The rows below come in pairs that one turn or mirror swaps. Which row does each named row swap with?
The rows were stretched afterwards, more along some directions than others.
rasar: [ 14  -8   5   6  -5  37  30   2  24  35  13   7  13 -31  22   5   8 -16
   6 -11  -8 -53   6]
kaz: [ -8 -20 -12   7  -6  40  24  -4  -3  20  -6   9  30 -16  10 -12   0  -1
  -9   3 -36 -36   8]
kevi: [-21 -13  26  -2  -3   9  -2 -11   1  21  15  35   2 -23  -5   4   2  -3
 -15   9 -14 -15  -7]
ved: [-16 -10  26  -2 -10  35  15 -27  41  40  20  -8   2 -44   0  -9 -25   4
   6 -22 -14 -16 -45]
musa: [ 10 -21   0   7  -1  27  14 -21  30  44  35  -6   8 -37   6  -9  26   2
 -10  -2 -21 -44  -8]
fusun: [  6 -15  33 -21   2  26  11 -19  12  17  21 -23   8  -3  -2  -4   5   2
   2  18 -21 -17   2]
zok: [ 23   0  -2  -2 -22  18   4 -12  16  20   2  12   2 -34   6  -7  14  17
  -2  -5 -28 -48   0]
gogi: [-10   0   2  33   4  13  37 -15  24  20  18  32   2 -30  -9  -1   3 -15
 -13  -7 -21 -41 -22]
Gev: [ 18 -23  12   0  -1  25  20   7  29  20   9  -4 -23   4 -11   2  22  -6
   2   4 -22 -45  -1]
Sirom: [ -8  -9   2 -21  19   4  34 -32  28  11  20  11  -7 -26   7   1  13   1
  -5  29 -14 -25  -5]
gom: [-13 -15  -8  -8 -15  32  25 -26  24  25  -3  42  -8 -45  23 -13  10  -9
  -6   3  -9 -39 -16]
fela: [-13 -12  20   3 -10   0   6 -18   4  23   5  32   0 -25   5   7  21  -6
  -1  18  -5 -29 -19]
Pabe: [ 31  -8 -18   3  -5  28  25 -29  44  34  24  31 -19 -47  24 -12  27  -8
 -17  -8 -13 -48  19]
lok: [  9 -37 -10  18 -20  41  36 -15  21  31  14  47 -17 -35   1   4  18  -8
 -20 -11 -36 -44   9]
vurip: [ -7 -19  51  -7 -10  11  21  -7  12  13 -20  23  -7  -1  -7  12  13  -3
  21  30 -10 -23 -20]
venak: [ 19 -34  14  13 -23  36  17 -10  18  40  -3  24 -17 -17  11 -17  23 -26
  -4  -1 -25 -40  -3]
Diri: [-12 -30  45  -5  -8  15  21  -7  24  16  15  29  15 -17  -3   7  21 -19
  -5  16  -1 -18  -3]
zam: [ 13 -16  -3 -19   0  25   8 -15 -12  19  -4   3   3  -6  26  -5  24 -14
 -15  26 -27 -52  29]
Tibuf: [  2 -18  27 -26  -5  15   3  -2  18  25  14   7   6  -2  27 -12  16 -10
   4  33 -19 -36  27]
nuse: [  6 -13  30  -2 -34  14  37   4  25   8   2  15   5 -21  -5  11   7   5
  22  21 -11 -44 -21]
nezep: [  4 -29  32  -8   0  47  33 -13  35  40  19  10  17 -35   6 -26  -7   4
  10  -9 -19 -13 -16]
Fubi: [ 13 -11  11  -5 -16  13  23  11  23   2  14  -6  -9   5 -11  -8  -9  -7
   6  22 -38 -37  -7]
biv: [ 28 -11  20 -10   0  23  37 -20  32  12   5   0 -16 -13   3  -7  -5   7
  13  23 -16 -35  -5]
fafe: [  3 -26  12 -21   1  32  27 -34  46  17  -2  25 -39 -17   4  -6  14   3
  -2  -4 -11 -16  -4]
Pof: [-14 -29  19  -5  -8   8  18  -6   7  10 -16  21   2  -1   4  -8  17 -18
  -7  27 -19 -22 -24]
ridi: [ 17 -16  -3  -9  -2  32  -1 -33  24  25  10  19 -18 -33  12 -12  22   9
 -20 -14 -13 -35  20]
nofa: [  1  -5   0 -13  11  20  17 -33  33  38  20  -8  19 -47  22  -3  11   3
  -6  -7  -3 -25 -23]
kif: [ 11 -25  17  10 -23  34  17   5  11  41   2  22  -3 -29  11  -3  11   4
  12   2 -26 -23   3]
rinal: [  7 -31   1  34  17  40  38  -7  16  47  11  46   0 -33   0 -20  28 -12
 -16 -11 -18 -39   1]
tameg: [ -5 -16   0  17   0  46   8   2  15  42  19  25  11 -33   2 -12   9  -7
 -16 -20 -19 -40   4]
gadum: [-24 -28  22 -22   7  17  27 -12  30  24   5  32  -7  -6  11   5  27 -18
 -12  20 -20 -29  -1]
virid: [ 19  -1 -15   2   9  16  42 -10  22  14   6   9   9 -23  30 -20  -7 -15
   6  17 -12 -36 -16]
bev: [ -1 -18  -7  -5  12  22  31   7  17  18   8  43   4 -18  10   5  33   1
  -5  13 -27 -33  16]
goli: [ -2  -6  28 -40  -5  25  16 -25  29  31  -1 -11 -19 -29  16   5  -2  12
  30   8  -9 -22 -11]
daki: [ -1  13   2  -4   8  14  -6 -33  24  32   2 -11  27 -32  30 -18  -7   4
 -14   4  -3 -34 -18]
Par: [ -3   0  44  -1 -20  25  10 -20  17  11   1   4  26 -24   2  -2 -23 -21
   9  10 -10 -29 -29]
mib: [ 11 -11  -1  -3 -15  28   9 -32   8  16  -4  40  12 -51  27 -19 -21   5
 -15  -6 -20 -25  -8]
Neb: [ -2  -3 -11   3   8  33  14 -18  22  32   4   9  17 -31  22 -31   1  14
 -20 -16 -14 -16 -14]
Luf: [-20 -19  27 -10   3  15  42   5  27  17   2  23 -21   8 -17  14  32 -13
  10  16 -17 -32 -11]
nusa: [ -5 -12  29 -13 -18  37   9 -28  28  34  28  29  16 -50  13   7   1  -4
   1  -9 -24 -19   2]
vidug: [ 11 -10  10   8   8  12  44   2  32  22  16  18 -13 -22  10  20  25 -32
   6   9   3 -48 -11]
Logub: [ -3 -14  46 -34 -12  34  23 -14  22  11  -4   9  32 -15  19  -7  -6 -18
   7  16 -18 -23 -10]
bebe: [  9  -7   6  15   9  25  35  11  14  24  -4   9  16 -11  10 -12   8 -19
   9  19 -12 -50 -16]
zife: [ 14 -25  22 -15 -17  29  20 -18  15  15  11  24 -20 -13   1   0  32 -23
   3  30 -24 -59  12]
zinuz: [-16 -23  55 -20  -8  34  30  -1  27  17  29  14   8 -22 -15   5  -9  -7
  14  13 -15 -16 -16]
melek: [  9 -14  -2  24 -12  36  28 -17  12  42  11  24  -2 -44  -6  11  17 -13
  -7 -25 -19 -49 -23]
lubut: [  1  -7  20  17 -12  25  21 -12  10  11  -3  32  13 -26 -13   2  -3 -18
  -5  -8 -21 -30 -35]
zigo: [ 19 -10  13  29 -11  26   8  -5  10  49 -12  30  10 -34  15  -7  26  -7
  -1  -5 -12 -52 -16]
vudo: [ -3 -23  17  -9  -3  28  -8 -10   9  18   4  -1  27  -8   3  -8  11  -2
 -14   0 -18 -21  12]
pim: [-22   0  27  -4   4  17  31 -15  13   0   2  17  27 -17  -5   1 -18   0
  -1   6 -22 -27 -22]
viko: [ -8 -17  23   7   0  27  33  17  23  40  15   1   2  -5  -1   5  22 -26
  20  12 -13 -38 -13]
pevi: [-14 -10   9 -22 -23  24  29 -23  19   9  -5  34  12 -33  27 -22 -14   6
 -10   9 -23 -18  -7]
tadut: [  8 -16 -22  20   5  19  56 -12  30  38  34  48 -20 -51   8   8  18   0
 -12 -11 -24 -43   0]
Lem: [ -5  -8  38 -12  -2   8  -6  -4   2  18 -15  25  20 -10  11  -5  15  -3
  -5  19 -20 -17 -13]
Dev: [ 17 -22  18  12  -5  31  23   9  24  50  29  45 -20 -32   7 -10  23 -10
  -2  -2 -15 -38   9]
fab: [  0   2  11 -16  -8  31   2 -23  30  38   9 -19   3 -38  26 -12 -31 -16
   5 -11 -11 -24 -34]
sonat: [ 27 -18   9  16  -6  23  20 -12  17  38  -2  56 -37 -22  10  -8  42 -14
  -2   1 -10 -50   5]
rar: [ 16 -19   2  -5   1  28  33 -22  36  17  12  15 -29  -8  -9  -7  22   9
  -2  -1 -29 -30  16]
fet: [  7  11  13  -7  -7   8  -6 -32  13   5  10  -5  25 -12  22 -14 -11 -25
 -10  16 -15 -33  -5]
modim: [ -8  -7   7 -13   8   0  18 -19  28  16  17  39 -22 -13   8  20  31 -17
 -21   7 -13 -36  18]
ked: [  3   2  14   0  12  33   4 -34   6  40 -23  10  -8 -22  13  -6  11  -9
   2  -6  -9 -53 -16]
Tovub: [ -3 -20  19 -21   2  26  28 -23  39  33  32   3  -3 -40  10 -14   9  17
   6   6 -10 -21  -7]

virid pairs with fet
Par pairs with bebe
kevi pairs with Dev
lubut pairs with viko
vurip pairs with zigo
nusa pairs with bev
venak pairs with Pof
daki pairs with biv
zinuz pairs with tameg

